One turning vector, and how many ticks it has turned
The counts run from 0 to 1203.
[5 19 9 -11 -12 17 -15 -36 3 -30 8 -22 -17 -8 4 1 0 8 -6 -3 15 -13 -11 9 12 2 -9 -2 -15 -7 -13 -23 -24 7 -5 -3 -9 -5 -4 0 -4 -15 6 -11 45 -3 -10]	903
[0 9 -7 -6 -32 5 -19 -13 -24 -11 6 0 -11 -7 4 10 -14 -6 7 8 1 10 19 9 20 -14 0 -14 5 -6 -19 12 -11 -11 -18 41 1 17 1 22 8 33 5 -8 20 -23 7]	496
[-7 4 4 2 -8 -3 -11 -8 -38 -13 -8 -17 -7 -6 8 13 -12 16 14 2 10 1 13 13 27 3 -1 -16 0 -9 2 12 -14 8 -13 28 21 -4 1 25 6 31 -16 -3 21 -34 18]	1025
[10 10 -16 5 -19 -11 -12 -20 -26 -29 6 -10 -15 10 -4 -15 -13 10 5 -1 23 5 24 12 19 -17 -12 -7 0 -17 -12 -12 -29 7 -20 26 6 -17 -10 19 1 16 -11 11 3 -14 14]	199
[-6 -8 18 -9 -19 6 -2 -21 -16 -24 9 -18 -8 -2 -7 4 -7 -11 26 -2 17 -20 17 14 25 -6 5 -7 -13 -12 6 -14 -21 18 17 33 -2 -10 10 8 6 2 -6 -11 32 -23 2]	272
[-3 4 -3 9 -15 -2 -15 -13 -19 -2 -23 -19 -3 -16 11 15 -16 17 10 -1 4 -4 -2 8 42 -3 1 -5 10 -9 -13 -22 -15 5 -10 15 10 -9 -1 33 3 7 -14 -24 23 -30 4]	632
[9 17 -7 -13 -9 2 -16 -18 -1 -23 18 10 -21 -10 18 18 7 -4 16 -7 -25 -10 7 -2 7 -5 -13 -11 4 -4 4 1 -12 -1 -38 12 7 24 -21 -8 -6 -2 9 -23 36 -29 2]	1174
[17 13 8 -11 -25 5 5 1 -22 -22 17 -3 -3 -14 4 24 3 -9 25 -9 10 -14 16 -1 14 5 2 -13 7 -8 6 -19 -14 12 -4 20 30 24 3 6 8 2 0 -5 33 -28 -2]	362
[10 9 6 -5 -17 9 0 -6 -28 -17 -9 -4 -11 -10 -10 -5 4 5 30 6 19 2 1 -8 34 -16 8 5 -13 -25 -9 -3 -10 6 -17 36 -8 -3 -1 6 14 -16 -12 -11 9 -39 8]	668
[2 0 -2 -13 -16 -7 -5 -18 -6 -30 35 -9 -15 -1 5 11 7 -5 21 -16 2 -22 31 8 8 1 -21 -17 2 2 14 -24 -19 13 -20 -1 12 9 -13 -3 -7 7 -7 -8 39 -16 -3]	261
[7 41 -12 -15 -11 5 -14 -3 -23 -9 8 -12 -6 -16 2 5 0 26 -5 10 16 15 2 -2 9 13 -15 -15 -2 -13 -6 6 -5 13 -27 24 20 19 -6 16 20 8 -1 -6 18 -22 7]	113
[-13 1 -7 -12 -11 1 -19 -25 -19 -10 12 -10 -13 8 3 4 -4 3 11 10 6 5 18 11 10 -20 -5 -15 -1 -7 -14 29 -14 -9 -24 32 -8 7 -12 19 1 27 -3 -18 22 -27 9]	494
[7 8 -17 10 5 -5 -8 -10 -23 -24 -7 -14 -12 -2 25 15 -11 18 -4 -9 0 -2 15 4 2 -8 -7 -19 3 1 2 0 -25 -5 -40 6 21 0 -10 8 -14 17 -22 -1 25 -31 8]	924
[4 -3 -11 -17 -1 6 1 -15 -16 -9 0 -3 -20 2 -6 1 20 20 5 4 12 -12 20 -4 8 -36 2 -12 7 1 -16 0 -5 -13 -39 14 -11 9 -11 11 -1 -7 -9 -27 22 -32 -1]	960
[-9 -7 -2 -7 -29 -1 -22 -23 -9 -10 13 -4 -21 -1 3 5 -8 -10 25 4 -8 -1 23 10 31 -18 -6 -8 8 -5 -11 9 -10 -8 -13 31 -9 7 -5 16 4 23 4 -27 25 -22 7]	881
[8 32 -16 -15 -21 6 -6 -14 -3 -19 6 -9 -7 -9 -2 -1 8 12 8 8 6 16 1 -14 -1 -23 -9 -18 -11 -20 -21 -3 -12 -2 -43 8 -12 15 -10 3 0 -7 -13 -25 24 -25 -6]	679
[-6 21 4 -14 -11 10 -27 -22 -6 -19 11 -1 -14 -5 15 16 0 -12 20 3 -11 -3 -14 1 11 -1 -7 -7 -5 -14 -6 25 -10 0 -22 30 0 16 -21 6 2 6 17 -30 26 -27 8]	886
[10 3 -10 -6 3 14 -17 -12 -17 -13 0 -5 -29 -2 16 15 14 10 15 -3 10 -15 0 -15 15 -10 -10 8 13 5 -9 2 -7 -8 -43 7 2 5 -30 -1 2 -17 0 -21 21 -31 11]	143
[10 -5 -6 -9 -18 11 -6 -11 -16 -11 -6 -14 -14 -15 6 18 2 21 -6 -2 16 -17 18 -5 22 -16 2 -4 22 11 -22 -31 -15 -14 -24 -8 9 12 -2 22 2 -1 -9 -15 36 -17 -7]	433
[8 -6 2 -12 8 -1 -14 -26 -21 -15 -13 6 -26 2 4 -1 8 12 13 3 2 -27 6 13 27 -29 12 5 18 2 -14 -1 -11 -3 -17 33 -1 -6 -11 13 -1 -13 19 -20 21 -25 8]	135
[5 12 0 5 10 10 -22 -21 -21 -17 -28 -5 -17 -15 22 13 -5 16 7 -3 9 -13 -26 4 24 -4 1 10 9 -12 -17 -3 -18 0 -29 17 7 -11 -17 12 -4 -13 4 -21 21 -24 8]	527
[-2 -6 21 -11 -26 -1 -6 -22 -14 -27 4 -8 -19 -16 3 8 -8 -4 22 -2 -16 -9 10 15 28 -21 11 -6 0 -4 -6 2 -11 -10 0 19 -8 8 4 8 -5 10 10 -14 45 -27 10]	989
[9 8 -5 -14 4 1 1 -3 -20 -20 22 -9 -16 0 11 18 10 16 7 -7 3 -19 23 4 -1 7 -17 -19 3 5 23 -7 -14 17 -35 5 25 12 -17 -1 -1 2 -14 -9 33 -29 3]	646
[21 0 -5 -2 -13 4 -12 -13 -25 -19 -1 -3 -27 -2 -1 2 3 13 4 -2 20 -25 12 1 23 -8 -7 9 29 3 -19 -32 -14 0 -9 5 17 -3 -16 19 11 -12 8 -4 23 -9 11]	334
[-2 3 2 -4 -14 12 -16 -26 2 1 -10 -8 -15 -17 4 0 -2 12 6 -1 -1 -15 -3 8 53 -11 -6 11 -2 -4 -12 -33 -10 2 -22 19 -15 -9 -6 12 6 -18 -5 -29 23 -20 -6]	238
[13 9 -22 -3 -24 -5 -16 -21 -18 -27 20 -6 -17 18 -7 -9 -2 -8 13 0 24 -4 26 4 6 -20 -18 -11 9 -18 -17 -8 -23 8 -19 22 7 3 -22 19 4 7 0 -1 3 -11 5]	584
[18 25 9 -5 -17 24 -12 -15 -22 -39 -5 -15 -8 -18 11 15 0 -1 5 -3 22 -5 -16 -13 5 5 1 -3 -9 -12 -20 -13 -20 -2 -13 2 9 11 -7 -1 7 -15 7 -3 37 -20 3]	1001
[2 8 -10 -15 -23 -19 -15 -23 -6 -30 27 -5 -31 11 -1 -9 7 -1 26 -3 -10 -6 14 9 19 -12 -27 -4 11 -13 -2 -4 -10 9 -23 4 0 -4 -29 5 0 3 12 -8 24 -15 18]	978
[-8 5 -4 -17 -11 -11 -11 -18 -19 -3 13 -12 -20 7 -10 -13 -1 25 4 13 4 -13 28 26 26 -8 -14 -12 8 -4 1 -8 -8 19 -10 30 4 -4 1 29 13 19 2 -10 22 -13 8]	20
[-8 -13 21 -10 -13 -5 3 -23 -18 -26 12 -16 -13 6 -8 -1 0 -5 29 -3 14 -22 18 18 18 -11 3 -13 -4 -13 6 -8 -23 15 12 18 2 -10 4 11 0 4 -3 -9 35 -23 9]	271
[1 3 -11 7 7 -3 -14 -11 -26 -13 -9 -3 -5 -1 23 22 -9 5 16 -9 2 -17 11 8 14 -7 -3 -11 19 -1 3 2 -19 5 -28 21 29 0 -19 22 -10 11 -9 -22 21 -33 9]	637
[7 4 2 3 -2 2 -16 -33 -8 -37 4 -3 -12 11 9 1 -1 -18 20 -10 15 -31 -3 10 5 -12 -3 -1 0 -18 -13 -15 -32 11 -5 19 7 -12 -16 1 -9 -18 9 -14 26 -17 2]	1192
[5 -5 12 -12 2 11 -11 -24 -18 -32 -8 -11 -28 -5 12 8 1 16 -4 -2 -4 -18 7 13 8 -17 5 -5 -2 11 -14 9 -19 -18 -21 9 -8 3 -2 0 -15 6 10 -6 47 -23 5]	709
[10 26 -6 -2 -32 -2 -1 -15 -7 -29 4 -15 -7 -4 -13 -17 1 3 12 1 21 9 9 -3 23 -15 -10 -3 -13 -32 -15 -27 -24 11 -18 19 -7 -9 -2 9 9 -18 -17 2 12 -17 0]	480
[13 11 6 -12 -21 1 -9 -29 -7 -26 11 -9 -27 -8 -4 -6 -4 12 -15 -1 0 -16 19 21 31 -4 -6 3 3 5 -16 -33 -19 -1 -3 20 -3 3 11 14 8 1 16 8 38 1 -5]	514
[1 18 -7 -17 -44 -4 -7 -14 -10 -15 23 -19 -8 -3 -10 -1 0 5 11 10 13 8 20 0 13 -16 -12 -18 8 -12 -31 -14 -7 1 -12 8 -4 19 1 23 15 14 3 -15 29 -16 -2]	685
[10 26 5 -15 -24 4 -7 -20 8 -23 11 -7 -10 -17 4 14 5 -1 8 -3 -11 -14 -5 1 4 -6 -6 -15 -2 -10 -9 -23 -11 11 -15 0 4 20 -2 0 -1 -17 14 -26 51 -17 -14]	1181
